In the rows, zero is written as 128.
X: a few groups of rows, each row roughly a mix of its group's hidden directions:
X (110 x 11):
[[112  96 165 156 166 148  88 158 126 111 140]
 [116 135 119 146  82 115  73 160 106 100 120]
 [129 107 142 105 163 152 133 192 135 109 157]
 [ 96 140 129 140 135 153 155 137 178 106 178]
 [110  86 145 132  93 112 123 176  94 123  98]
 [ 94 154 110  77 139 119  87 119 133 118  92]
 [148 132 107 179 161 135 137 100 123 151 175]
 [119 177 111 182 123 127 134  97 111 132 161]
 [148 100 133  61 108 120 121 162 115 118 103]
 [154 102 160 138 186 146 129 120 134 146  88]
 [162 138 102 128 126 103 116  65 118 164 119]
 [105 123 121 117 134 151 150 182 166  85 114]
 [152 105  90  92 135 108 156 129  76 149 132]
 [179 157 163 113 130 138 109 120  95 126 169]
 [147 157 111  72 128 113 108  95 120 144  89]
 [138 128 114 181 142 122 141 127 168 155 177]
 [102  77 164 149 173 127 136 153 146 120 122]
 [125  98 113 118 112 120 186 164  91 134 154]
 [134 118 141 190 131 152 112 132 105 111 177]
 [160 145  99 122 125 110 137  68 114 166 108]
 [146 148 161 168 135 154  77 108 150 105 122]
 [149 163 109 109 149 138 115  69 145 140 163]
 [ 99 129 127 124 135 111 187 102  85 153 148]
 [139 183 133 117 123 161  97  88 135  94 122]
 [149 174 130  70 109 132 129 108 125 136 166]
 [130  94 162 135 157 143 103 188 150 119 127]
 [ 96 118 160 139 125 146 131 182 122  96 168]
 [129 147 159 151 136 146  69 114 162 114  97]
 [117 151 115  79 150 124  96 108 125 119  74]
 [ 96 168 128 194 117 147 141 109 129 124 141]
 [134 123 136  75 130 126 139 126 112 118  59]
 [ 54  98 103 150 125 103 134 129 122 130 127]
 [120 136 140  79  69 114 144 166 133 127 123]
 [141 152 110 161  73 137 132 162 113  95 150]
 [ 87 112 121 119 160 120  90 142 105 114  76]
 [129 163  97 109  81  91 136  97  99 139 129]
 [ 84 126 132 115  92 134 113 190 131 103 135]
 [164 115 131 179 138 133 178 122 115 149 158]
 [118 134 108 161 138 128 150  98 102 146 192]
 [127  65 157 106 121 123 130 160 151 132  91]
 [105 139 131  84 133 120  97 138 142 108  66]
 [144 155 108 122 165 145 130  66 139 136 162]
 [116 142 160 133 153 170  94 164 159  97 123]
 [109 109  86 176 121 111 151 122 117 131  79]
 [132  84 153  95 112 103 116 182 150 129 117]
 [136 116  84 168 150 118 113  86 115 145  89]
 [141  75 143  92 139 103 106 144 156 146  94]
 [135 119 129  92 133 117 101 133 109 125  54]
 [103 145 124 207 129 133 145 114 120 141 144]
 [179 138 120 108 137 125 150  82 161 161 114]
 [146 114  87  81 129 113 157 112  82 145 119]
 [122 109 115  92 146 108 108 128 158 142  64]
 [122 161 142  63 124 129 109 130 121 116 174]
 [111 157 150  56 109 111 128 133 107 129 146]
 [142 113 125 200 130 127 134 143 108 145 169]
 [130 124 125 192 126 120 129 136 149 146 184]
 [124 181  83 122 121 126 143  93  86 133 137]
 [126 142 146 149 154 128  71 104 173 134 101]
 [157 109 128 169 115 126 140 115 141 157 189]
 [121 162 138  87  92 151 132 169 143 102 156]
 [107  99 126  93 100 102 168 160 118 142  91]
 [116 136 137  95  76  99 158 168 113 136 106]
 [147  62 140  83 117 126 160 137 130 126 114]
 [136 163 144  92 107 142 153 152 124 104 182]
 [136 141 125 152 107 159 105 176 139  81 158]
 [156 161 100 129 170 142 101  78 121 140 140]
 [127 153 145 120 149 164  76 116 150 108  85]
 [112 113 180 124 113 140 118 191 138 105 125]
 [144 107 139 175 115 145 155 131 109 131 188]
 [139 102 150 135 181 166 108 174 132 113 131]
 [154 162 136 133 100 177 142 174 121 105 115]
 [147 127 102 179  89 149 104 147 165 111 134]
 [141 107  94 115 118 103 176 130  80 148 152]
 [155 156 155 106 113 153 162 139 133 123 186]
 [114  97 147 113  92  96 111 149  93 128  81]
 [129 144 104 124  77 109 166  81 100 134 130]
 [163 143 107 155 121 124  74 131 117  89 159]
 [124  94 158 147 134 152 149 188 132 108 156]
 [ 93 133 130  73 126 103 105 104 138 120  83]
 [149 131  92 114 148 114 150  69 153 160 117]
 [133 142 117 155 110 130 148 132 149 147 203]
 [105 174 110 179 107  96 116 108 121 150 137]
 [158 135 128  93 154 100 112  80 109 154  96]
 [ 92 139 122  68 119 109 126 138 155 122  84]
 [113 156 108 186 115 111 153 110 108 144 166]
 [147 148 107 121 131 116 150  67  99 168 136]
 [ 98  95 138 111  87 114 137 172  89 121 108]
 [112 132 129  72 133 125 118 130 124 111  62]
 [112 158 108  70 141 115 110 102 161 133 100]
 [139 168 102 106 102 121 122  67 107 128 106]
 [114 117 120 182 128 165 135 157 146 104 170]
 [141 133 127  84 136 108 110  99 176 142  84]
 [ 95 148 142 200 123 134 137 124 153 129 153]
 [109 154 115 107  77  98 161 121  97 131 160]
 [152 154 123  97  89  96 144  87 108 162 128]
 [ 93  82 119 164 146 122 120 131 151 139  78]
 [ 95 147 113  58 111 110 140 115 111 131 110]
 [155 140 127 158 119 121 108  94 150 150 189]
 [170 142 112 115 163 138 115  79 167 147 129]
 [139 100 100 128 110  95 148 138  71 160 109]
 [121 150 163 176 130 163  95 157 141  99 133]
 [126 156 160  63 114 138 118 156 134 111 156]
 [165  82 158 161  98 139 155 146 124 132 154]
 [141 128 132 186 113 133 124 140 132 137 192]
 [ 93 130 138  77 121 114 125 134 121 108  68]
 [ 84 158 131 177 123 127 151 129 158 130 167]
 [102 185 116 141 123 135 146 134 135 112 185]
 [126 165 155 159 143 142  70 142 157 110 136]
 [ 80  82 128 156 167 108 129 109 129 141 150]
 [ 93  87 155 161 152 136 124 173 137 102 136]]

which group is each row in? (one row of each group first):
[104 183 100 139 135 133 155 115 123 124 180]	R
[ 80 122 125 100 135 134 103 151 101  96  81]	Q
[165 148 149  71 145 130  85 108 141 139 124]	F

[159 156 115 160 164 149 118  88 138 134 169]	Q
[129 106  96 113 107 111 183  95  94 149 122]	R
[135 144 117 162 162 153 103  89 138 123 178]	Q
[120 160 104  87 163 124 121  72 118 133 109]	Q
[152  76 142 166 127 130 150 100 100 143 159]	Q
[128 114  92 175 140 123 137 110 105 138  71]	F
[125 133 130  81  69  97 138 159 133 146 118]	Q
[120 156 116 130 135 142  85 106 171 123 181]	Q
[117 144 108 142 170 155  99 145 187 115 132]	Q
[129 109 137 106 191 136  96 161 161 133 125]	R
[123 183 138 119 142 147  70 129 153 105 121]	R
